In the data rows, zero lies at 4.5, halfway between 4 and 5.
Here are some numbered points:
[8 4 8 6 6 5 6 4 6 4 5 8 8 5 7 4 5 4 5 4 4 5 8 5 7 4 5 9 6 8 3 7] 0
[4 5 5 5 4 4 4 7 5 6 5 7 3 4 4 5 4 5 4 4 6 5 7 5 6 4 7 4 3 4 4 5] 1
[3 4 4 6 5 5 7 2 4 4 4 4 6 7 7 7 6 7 4 6 4 4 3 5 4 7 5 6 4 7 8 3] 2
[3 2 2 3 3 3 3 6 2 2 3 3 2 3 2 2 2 3 5 3 4 3 2 4 2 3 4 2 3 3 3 4] 3
[3 3 2 4 5 6 2 2 3 2 5 3 7 4 4 2 6 3 6 6 2 3 3 3 3 6 2 7 7 5 6 3] 4
[6 3 4 4 7 6 4 2 3 2 5 2 6 2 6 2 6 4 5 5 2 3 2 3 2 6 2 6 4 6 6 3] 5
[3 4 4 4 3 4 3 3 3 3 4 3 2 3 4 5 4 4 2 3 2 3 2 4 3 3 3 3 4 2 4 4] 6
[3 6 3 2 2 3 3 3 3 4 3 2 2 3 2 3 2 3 3 3 4 5 1 3 3 4 3 2 3 2 3 4] 7
[5 5 5 5 5 4 4 7 6 8 6 7 5 7 5 6 4 6 5 4 8 6 6 7 7 4 8 4 4 5 4 5] 8
[3 4 2 4 5 5 3 2 3 3 4 3 6 4 4 3 6 3 5 5 2 3 3 3 3 5 2 6 6 4 6 3] 9
[5 8 6 5 4 4 5 4 8 8 4 4 4 4 4 5 4 5 4 4 8 7 4 6 5 3 7 4 4 4 3 7] 10
[3 6 4 2 3 2 3 2 4 3 3 1 2 3 2 2 1 3 2 1 5 3 2 4 2 1 4 2 2 2 3 4] 11
[5 5 5 6 5 6 5 8 6 6 6 5 5 5 4 6 6 5 8 5 5 6 5 5 5 8 6 5 5 5 6 4] 12
[2 3 4 3 3 3 3 6 2 2 3 3 3 3 3 3 2 2 3 2 4 3 3 3 2 3 4 2 2 2 4 5] 13
[5 5 5 6 7 6 6 9 6 5 6 5 6 7 5 6 6 6 7 6 5 7 6 6 6 7 4 6 6 7 9 6] 14
[5 5 5 6 5 7 7 5 5 4 7 5 6 6 6 8 6 5 5 5 5 6 4 6 5 6 5 6 7 6 7 5] 15
[9 6 9 6 6 6 6 5 8 5 6 8 9 5 8 5 6 5 6 5 4 5 8 6 8 5 5 7 6 9 5 7] 16
Which three points above are nearest to each new point? Their numbers follow each, nearest first.
[4 4 4 6 4 6 8 4 4 4 4 3 6 7 8 7 7 8 4 7 5 4 4 5 5 7 4 6 4 7 7 4] 2 15 14
[6 5 6 6 7 6 6 8 6 5 6 5 6 7 5 6 6 6 7 6 5 6 6 6 6 7 4 6 6 7 9 6] 14 12 15
[3 6 3 2 3 2 3 2 4 4 3 2 2 2 1 3 2 3 2 4 4 5 2 3 3 5 2 2 3 3 2 3] 7 11 6
[5 9 6 5 4 4 5 5 8 8 5 4 4 5 4 5 4 5 5 4 8 7 4 6 5 3 7 4 4 4 4 7] 10 8 1
[5 5 5 6 7 6 7 8 6 5 6 5 6 7 5 7 6 7 7 6 5 6 6 6 6 7 4 6 6 7 8 6] 14 15 12
[3 4 6 4 3 3 2 5 4 6 3 7 3 4 3 3 3 4 3 3 6 3 7 4 4 3 4 3 4 3 2 4] 1 13 6
[6 5 5 6 6 6 7 5 5 4 7 5 6 5 7 8 6 6 6 5 4 6 4 6 5 6 5 6 7 6 7 5] 15 14 12
[4 4 4 6 4 5 4 7 4 5 5 4 4 4 4 5 5 5 6 4 4 5 4 4 5 8 5 3 5 5 6 4] 12 1 15
[5 6 6 6 5 7 7 8 7 9 6 8 5 6 5 5 4 7 4 5 8 5 7 7 6 5 8 5 6 6 5 7] 8 1 12
[4 4 4 4 4 4 3 6 4 6 4 7 3 5 5 6 3 4 4 4 6 5 5 3 4 5 7 4 4 3 4 4] 1 8 12
[7 4 6 4 6 5 5 4 4 3 5 4 7 5 6 3 6 4 6 5 4 4 6 5 5 5 3 7 5 8 5 5] 0 5 15
[4 5 5 5 4 4 4 6 5 6 5 7 4 4 4 5 4 5 4 4 6 5 7 5 6 4 7 4 3 4 4 5] 1 8 10
[8 4 8 5 5 5 5 4 6 4 5 8 8 5 7 4 5 4 5 4 4 5 7 5 7 4 5 8 5 8 3 6] 0 16 15
[4 3 4 5 4 4 5 4 4 3 5 4 3 5 4 6 5 7 3 4 3 4 3 4 5 6 3 3 4 5 4 4] 6 2 9
[8 4 7 5 6 5 5 4 5 3 5 4 7 5 7 4 6 4 6 5 4 5 7 5 5 5 3 8 5 8 5 6] 0 16 15
[3 4 2 5 4 5 4 4 4 3 5 3 5 4 5 7 4 3 3 4 3 4 4 4 4 3 4 4 5 4 4 5] 6 9 13
[4 4 4 5 4 4 5 5 5 5 5 5 4 5 4 4 3 5 3 4 6 3 4 6 3 3 7 4 3 4 4 5] 1 10 8
[4 5 4 5 4 4 5 6 5 6 5 7 3 5 4 6 4 6 4 4 6 5 6 5 5 4 7 3 3 3 4 5] 1 8 10
[5 4 7 4 4 3 3 4 5 4 4 7 5 4 5 4 3 4 4 3 4 4 6 4 6 3 6 4 5 3 3 5] 1 6 8
[4 3 3 5 3 3 8 4 4 3 4 3 5 5 6 6 7 6 3 7 3 3 4 4 4 6 4 6 4 5 6 3] 2 9 15
[3 4 4 5 4 4 7 4 4 4 5 3 4 6 5 7 7 6 4 6 4 4 4 5 4 7 3 4 4 3 5 4] 2 15 12
[6 3 7 5 6 6 5 3 5 3 3 5 7 4 7 3 6 3 6 5 2 4 7 4 5 3 3 6 5 7 5 6] 0 5 16
[4 4 3 6 5 4 5 6 4 6 6 6 3 4 4 5 4 4 4 4 4 5 5 5 6 4 6 5 5 4 4 4] 1 8 12
[3 4 3 5 4 5 5 4 5 4 5 3 5 4 5 6 4 4 3 4 4 4 4 4 4 3 4 4 5 4 4 5] 6 9 1
[4 4 4 6 4 5 4 7 4 4 5 4 4 4 4 5 5 4 7 4 4 5 4 4 5 8 5 3 5 5 7 4] 12 15 1
[4 8 5 5 4 4 5 4 8 8 5 5 4 5 4 4 4 3 5 4 6 6 5 6 5 4 6 5 5 4 5 6] 10 1 8
[4 4 3 5 3 3 5 4 4 5 4 5 3 6 3 4 4 5 3 4 3 4 3 4 4 3 5 4 4 3 4 3] 6 1 7
[4 4 4 4 4 4 4 6 4 6 4 7 3 5 5 5 3 4 4 4 5 5 5 4 4 5 7 4 4 3 4 4] 1 8 12
[4 5 3 6 5 4 5 6 5 6 6 6 3 4 4 5 4 4 4 4 5 5 5 5 6 4 6 5 5 4 4 4] 1 8 12
